In the data rows, 128 means zero.
Some points, each followed by its number:
(119, 187, 148, 128, 136, 211, 208, 101, 151, 92, 115, 198, 156, 80, 123, 90, 150, 91, 177, 78, 96, 131, 124, 123, 126, 170, 61, 128, 153, 91, 136, 203) 0
(150, 130, 146, 107, 162, 130, 141, 97, 124, 132, 205, 127, 144, 138, 88, 138, 192, 104, 88, 170, 119, 149, 112, 136, 150, 173, 139, 139, 111, 109, 89, 91) 1
(124, 170, 132, 139, 138, 195, 187, 113, 143, 105, 108, 184, 152, 94, 124, 106, 149, 119, 175, 78, 123, 133, 129, 127, 125, 143, 94, 152, 150, 105, 134, 191) 2
(89, 33, 120, 106, 65, 57, 92, 194, 139, 78, 122, 10, 43, 105, 144, 144, 86, 159, 176, 101, 122, 99, 215, 136, 116, 0, 220, 144, 81, 237, 121, 101) 3
(127, 111, 119, 123, 130, 49, 106, 163, 139, 166, 66, 84, 111, 156, 160, 157, 80, 217, 177, 83, 200, 103, 158, 157, 64, 0, 185, 126, 111, 183, 116, 130) 4
(158, 113, 149, 100, 169, 105, 122, 98, 120, 142, 232, 107, 142, 153, 77, 154, 204, 110, 62, 194, 123, 153, 107, 139, 156, 172, 161, 143, 99, 117, 77, 58) 5
(147, 118, 145, 95, 176, 77, 107, 101, 123, 151, 219, 106, 159, 150, 84, 156, 191, 118, 71, 235, 120, 130, 102, 140, 166, 175, 161, 148, 97, 122, 98, 50) 6
(134, 45, 122, 200, 99, 130, 51, 176, 82, 179, 45, 75, 121, 195, 170, 86, 77, 95, 86, 178, 145, 139, 107, 82, 103, 123, 46, 92, 186, 141, 143, 99) 7
(122, 144, 142, 121, 102, 179, 160, 114, 145, 107, 112, 143, 123, 94, 133, 94, 113, 93, 171, 96, 98, 130, 121, 117, 131, 163, 69, 115, 133, 115, 142, 169) 8
(133, 30, 123, 209, 108, 135, 42, 185, 75, 175, 44, 68, 118, 184, 171, 70, 93, 98, 97, 162, 151, 144, 107, 79, 109, 118, 55, 92, 194, 140, 141, 97) 9
(111, 189, 139, 137, 139, 218, 206, 98, 144, 99, 113, 196, 152, 78, 128, 96, 148, 86, 180, 81, 100, 134, 125, 126, 125, 173, 76, 129, 160, 88, 136, 215) 10
(139, 131, 132, 108, 185, 98, 129, 108, 129, 143, 177, 129, 138, 140, 70, 147, 157, 151, 104, 186, 118, 106, 113, 147, 151, 144, 144, 130, 116, 113, 118, 100) 11
(143, 121, 119, 111, 125, 59, 100, 115, 123, 145, 131, 107, 147, 125, 96, 150, 167, 135, 91, 155, 127, 131, 130, 132, 135, 122, 178, 143, 98, 129, 97, 72) 12
(75, 81, 111, 105, 99, 95, 100, 207, 135, 91, 161, 73, 48, 37, 144, 147, 77, 168, 180, 94, 96, 118, 204, 128, 121, 42, 229, 121, 103, 175, 128, 117) 13
(117, 169, 130, 128, 137, 195, 191, 122, 147, 103, 124, 173, 134, 90, 131, 106, 142, 118, 176, 85, 119, 129, 135, 125, 120, 132, 92, 136, 147, 107, 126, 194) 14
(150, 116, 124, 98, 124, 37, 97, 102, 120, 141, 126, 106, 145, 137, 78, 150, 175, 123, 67, 185, 121, 115, 132, 131, 139, 115, 172, 110, 96, 123, 87, 54) 15
(146, 97, 127, 101, 148, 97, 125, 107, 125, 122, 220, 108, 99, 157, 69, 153, 159, 147, 86, 176, 121, 132, 119, 156, 147, 124, 160, 113, 104, 127, 108, 68) 16
(103, 157, 131, 149, 133, 178, 160, 104, 126, 114, 118, 154, 140, 97, 166, 113, 137, 98, 158, 106, 111, 141, 121, 139, 134, 170, 91, 98, 169, 104, 138, 177) 17
(115, 166, 132, 129, 148, 180, 194, 103, 140, 90, 132, 179, 148, 88, 126, 106, 150, 92, 149, 113, 108, 135, 135, 127, 134, 157, 87, 125, 148, 99, 134, 181) 18
(163, 119, 157, 98, 134, 27, 102, 89, 124, 154, 176, 106, 136, 159, 99, 158, 163, 142, 73, 203, 123, 113, 57, 142, 132, 143, 164, 152, 96, 124, 94, 86) 19
Which three points above are nearest to each new point by angle? Their numbers follow each, nearest first.
(124, 130, 123, 125, 131, 85, 129, 148, 140, 151, 77, 111, 120, 139, 152, 145, 95, 189, 177, 82, 179, 110, 152, 150, 77, 0, 162, 130, 121, 162, 120, 147) 4 3 13
(140, 75, 119, 167, 54, 56, 74, 124, 103, 167, 80, 101, 108, 232, 167, 149, 0, 108, 35, 238, 180, 145, 110, 76, 57, 104, 72, 98, 148, 105, 154, 109) 7 9 19
(143, 122, 120, 116, 129, 75, 101, 153, 129, 165, 115, 90, 103, 164, 143, 155, 104, 215, 151, 111, 185, 110, 156, 144, 96, 0, 224, 130, 102, 178, 128, 118) 4 3 13
(114, 147, 106, 157, 132, 151, 124, 149, 131, 146, 136, 124, 150, 81, 164, 140, 137, 158, 179, 51, 141, 178, 124, 132, 120, 153, 177, 230, 121, 140, 132, 150) 2 14 13
(129, 114, 120, 118, 114, 45, 105, 148, 136, 166, 66, 101, 112, 163, 162, 147, 81, 197, 136, 116, 183, 108, 147, 150, 82, 0, 171, 120, 107, 167, 122, 111) 4 3 13
(146, 112, 130, 101, 199, 67, 104, 111, 123, 156, 193, 109, 134, 158, 55, 160, 159, 166, 82, 216, 122, 97, 113, 151, 157, 134, 164, 123, 105, 120, 113, 69) 11 6 16
(132, 129, 117, 107, 68, 50, 93, 112, 126, 167, 78, 142, 120, 164, 168, 120, 65, 124, 16, 198, 123, 127, 124, 111, 149, 173, 127, 98, 108, 122, 145, 62) 15 7 19
(138, 93, 112, 156, 127, 123, 88, 185, 142, 136, 94, 115, 132, 147, 129, 150, 132, 222, 179, 79, 182, 127, 165, 143, 117, 25, 220, 203, 104, 190, 124, 117) 4 3 13
(101, 49, 121, 109, 80, 48, 90, 188, 137, 95, 123, 31, 51, 117, 148, 147, 83, 191, 174, 98, 133, 82, 198, 136, 113, 0, 217, 150, 86, 220, 121, 106) 3 13 4
(144, 109, 119, 136, 100, 113, 31, 124, 117, 166, 92, 89, 96, 247, 168, 133, 66, 103, 24, 210, 121, 135, 112, 76, 115, 178, 79, 70, 61, 107, 153, 20) 7 9 15
(144, 119, 104, 184, 134, 139, 87, 190, 133, 125, 126, 146, 174, 159, 151, 153, 141, 255, 173, 16, 210, 108, 155, 132, 115, 80, 219, 198, 108, 173, 141, 122) 4 3 13
(142, 124, 120, 117, 120, 72, 101, 157, 132, 167, 85, 100, 115, 163, 158, 144, 102, 214, 138, 112, 184, 109, 155, 157, 98, 0, 221, 125, 101, 180, 137, 105) 4 3 13
(92, 174, 132, 163, 129, 209, 174, 103, 126, 112, 97, 168, 147, 81, 183, 100, 134, 91, 181, 85, 109, 144, 127, 132, 123, 181, 71, 98, 187, 98, 138, 203) 17 10 0
(139, 99, 123, 117, 143, 102, 111, 134, 121, 128, 189, 104, 107, 145, 92, 155, 148, 146, 99, 153, 132, 132, 128, 143, 142, 124, 159, 109, 118, 138, 116, 79) 16 5 6
